In the data rows, zero lies at 4.5, halfway between 4 and 5.
Here are some points, each followed by its number:
[6 3 4 4 6 5 1 4 5 7 6 1 5 3 6 4] 0
[6 5 3 5 2 4 2 5 5 5 5 4 4 3 8 5] 1
[5 6 4 4 2 5 5 5 4 4 5 9 5 5 5 1] 2
[3 5 6 4 5 4 3 6 6 5 7 0 3 4 6 7] 3
[4 5 4 5 6 4 2 5 6 6 6 7 2 1 4 5] 4
[4 3 7 2 5 3 4 5 4 7 5 7 2 2 6 6] 5
[2 4 6 6 7 5 2 5 4 5 4 1 5 5 4 4] 6
[5 5 4 6 2 7 3 5 5 7 4 1 2 6 7 3] 7
[4 5 5 5 6 5 1 4 5 4 3 0 8 5 5 6] 8
[4 4 5 6 4 3 2 5 4 6 5 5 0 5 5 9] 9
[4 4 3 5 4 5 9 5 5 4 5 3 5 3 6 3] 10
[4 2 4 4 2 5 8 5 5 5 3 4 7 3 6 6] 11
[6 2 5 4 6 4 3 4 5 5 5 9 0 2 7 3] 12
[4 5 4 4 6 4 7 5 4 5 4 9 0 2 5 3] 13
[6 2 3 6 4 4 7 5 4 5 5 5 4 4 1 4] 14
[5 5 5 4 7 6 6 3 4 1 3 3 6 8 2 2] 15
[3 2 4 4 4 8 7 4 4 3 4 2 8 7 1 7] 16
[4 3 5 4 5 6 8 5 3 3 3 0 7 5 2 7] 17
[4 5 4 4 4 4 6 5 5 6 6 6 1 1 7 6] 18
[1 5 4 5 4 4 4 5 5 7 5 7 7 3 4 5] 19
[6 6 6 5 4 4 2 4 4 4 4 0 6 6 6 6] 20
[4 3 5 6 4 5 5 4 6 2 4 0 8 8 4 3] 21
Which point above is nearest to each new point, looking only along the 3 directions in which the numbered points spread most? Its number follows each.
[7 0 7 3 7 5 2 4 5 2 4 8 5 3 6 3] 2
[5 1 4 6 7 3 4 4 4 5 4 0 3 4 5 7] 3
[5 4 5 6 4 4 3 4 5 4 4 9 4 4 4 1] 2
[4 3 5 5 7 4 8 5 4 5 4 1 3 5 1 4] 11
[5 5 3 5 7 2 6 4 3 5 4 4 3 7 3 3] 10
[3 3 4 6 6 6 6 3 5 2 3 3 8 7 4 3] 15
[4 1 5 3 9 7 5 4 4 5 4 4 6 4 5 2] 10
[4 6 5 4 2 4 1 4 4 3 4 6 9 5 4 8] 6
[5 5 3 5 2 4 0 6 5 7 5 7 2 4 5 7] 4
[7 1 4 3 3 5 2 4 4 5 3 4 6 7 4 9] 6
[5 7 5 4 4 4 8 3 5 5 6 3 5 6 1 2] 10
[5 3 3 5 3 4 3 6 6 6 6 5 1 2 7 6] 4
[4 6 4 4 8 3 7 4 4 3 3 3 5 5 2 8] 11
